Each row is where one point has got to under a steady rotation. How many ticks took it there?
The counts run from 0 to 162.
[142 123 109 138 140 130 120 199 139 136 105 196  96 121 134  99  97 116
 180 150  71 129 178 134 119 129  92 137 115 129 108 124 126 166 116 124]  6
[103 149 138 102  97 134 135 108 131 122 125 122 131 167 189 191 157 133
 122 170 139 133 133 148 126 107 171 100  94 159 161 122  99 129 104 154]  33
[110 168 154 118 101 153 145 117 137  83  79 104  98 146 171 103  76 103
 131 136 126 165 133  95  93 153 161 131 137 140 132  89 139 142 112 149]  158
[159  94 151 134 152 146  96 120 147 141 109 119 132 151  86 162 182 139
 150 124 150 168 143 133 119 157 140 164 131 162  61 146 136 112 155  98]  52
[122 132 200 132 106 103  93 156 131 132  81 150 134  98 125  92 137  96
 122 137 119 153 114  96  93  85 131 119 141 101 101 147 155 143 136  84]  84
[129  53 114 128 163 179 115 106 142 122 153  79 105 188 119 139 132 160
 107 134 156 101 121 151 148 115 149 152 174 115 115 123 134 126 143 122]  49
[143 118 172 137 129 132 148 134 144 133 119 160  90 134 136 146 110 126
 103 178 132  95 165 142 149  91 162 112 154  59 127 163 127 105 148  78]  90
[135 121 149 122 131 134 135 151 148 128 100 113  89 163 135  68  71 103
  64 152 118  93 118 108 161  99 131 151 121  78 130 124 147 115 112 103]  81
[139 146 132 132 149 123  69 131 134 102 121 124 137 110 115 115 175 158
 157  92 100 166 163  81  95 171  99 126  92 142 148 171 144 143 130 130]  142
[134  94 115 108 155 161 104 153 155 133 166 104 145 169  81 146 131 165
 141 127 149 122 140 154 146 127 151 158 115 100 105 161 140  67 154 123]  57
[116 109 174 134 152  97 121 133 164 181 160 149 118 116 157 113 172 104
 132 145  94 120 153 111 152 122 142 107 144 116 138 196 102  89 122 104]  97
[172  97 112 142 149 154 108 162 113 112 106 134  75 149 121 124  91 107
 169 115 111 135 151 146 139 142  96 134 156 140  97  86 117 195 104 128]  126
[123 167 136 111  78 163 120 120 135  90 149  94  93 165 174 146 102 147
 105 161 134 130 128 116 115 117 150 116 103 108 188 131 141  98 134 169]  153
[129 133 129 141 180  70 104 146 142 102 135 117  84 137 143 147  67 140
 152  99 127 116 171 117 122 126 178  84 133 134 175 142 151 156 144 119]  18
[127 180 138 130 102 130 119  78 135  55 101  93 126 117 118 135 109 160
 119 134 154 154 126 112  99 166 153  97 112 146 174 133 144 156 117 139]  149
[105 124 175 128 128 112 152 105 159 117  97 152 118  95 107 141 126 147
 122 207 130 138 140 128 121  87 166  67 152  94 127 159 121 132 106  70]  91
[114 101  98 133 128 106 115 130 156 113 161 152 141 120 124 133 165 154
 117 121 108  87 159 116 149 121 126  95 109 107 162 210 124 147 113 137]  16
[144 110  90 119 136 176 102 123 134  86 163 145 100 122  93 144 158 201
 135 158 112 116 155 128 115 140  94 108 113 110 162 164 112 156 101 131]  136
[ 94 130 103 116 117 114 107 160 131 127 161 118 142 161 182 180 138 145
 135 120 127 120 140 108 133 127 182  92 120 130 173 169 123 151 129 167]  25
[126 159 141 126  91 171 126 136 138 119  76 139 112 174 191 117 138 106
 120 152  98 175 160  90 119 159 144 159 101 159 131 101 120 111 108 155]  159
[143 113 118 107 132 143  86 164  88 143 147 109  95 153 163 144 111  90
 171 141 101  94 101 193 134  71 127 148 131 140 127 105 113 147 146 149]  121
[ 87 144 166 110  93 130 139 181 143 138  73 152 163 133 115 133 105 128
 130 166 121 141 125 102 106  72 155 118 137  91 114 134 125 109 117  81]  83
[136  92  92 142 197 116  60 154 135 111 152 107 112 169 118 120 156 174
 134  87  94 112 130  93 123 119 146 127 112 126 157 166 156 144 150 123]  138
[132 154 120 126 107  92 114 139 129 123 115 186 175 127 125 189 147 134
 145 131 162 152 180 119 105 160 146  84  94 122 154 198 149 146 134 140]  20
[115  92 120 118 128 173 135  68 129 111 122 106  94 174 159 164 153 140
  91 164 148 109 105 170 142  97 172 132 150 132 136  86 109 156 106 112]  41
[ 85 164 137 108 111 121  89 168 122 108  95 104 173 156 103 101  80 107
 114 119 120 120  64 102 113  81 159 136 117 114 126 132 143 122 125 111]  75
[144 149 102 135 148 108 142  98 156  95 154 117  57 135 169 132 104 132
 105  92 114 116 171 120 153 172 124 113  93 133 173 171 138 150 108 158]  23
[150 101 114 158 112  98  91 150  98 131  85 146 158 139  92 121 169 106
 109 125 126 105 129 166 152 103 126 122 137 106  95 151 145 195 118  90]  3
[127 142 159 122 170 140  98  96 137 118 134  75 112 104  64 148 112 162
 164 146 148 139 112 141 105 138 157 135 110 164 113 142 128  97 134  96]  59
[102 113 102 140 153 105  93 145 160  98 176 115 111 121 138 124 126 165
 127 114 115 111 136 119 125 100 158  87 145 106 177 185 164 155 134 123]  17
[164 152 124 134 139 120 101 136 136 119 145 180  50  93 119 126 118 130
 169 163 102 137 182 140 111 134 112  98 119 128 136 166 147 157 131 122]  14
[118 136 144 112 129 107 134  76 161 135 191 112  96  59 152 128 124 115
 178 171 121 133 113 155 142 137 121 117 158 144 177 141  85 127  84 140]  104
[139 107 110 142 149 146 105 119 154 115 123 106 190 122  61 137 148 160
 115  87 160 172 126 117 133 177 109 139 112 117  93 174 132 126 122 125]  61
[114 135 144 128  76 168 122 127 140 138 119 129 121 174 191 132 182  98
  73 153 107 146 139 101 141 143 145 157 108 115 126 141 116 103 127 161]  160
[160  76  95 139 188 132 108 122  96 111 100 119 101 158  67 151 119 157
 129 132 129  85 163 149 150 120 124 111 116 116 137 122 124 189 109  76]  131
[170 109 107 145 142 188  75 140 112 106 145 161  56 128  97 149 133 149
 145 128 133 127 183 140 120 157  84 137 111 124 129 156 137 146 144 124]  135
[ 84 166 136  92  65 150 108 143 135 121 119 141 128 120 141  75 147 114
 102 165 101 138 100  95 120 102  87 148 136 105 125 148 129 137  88 133]  79
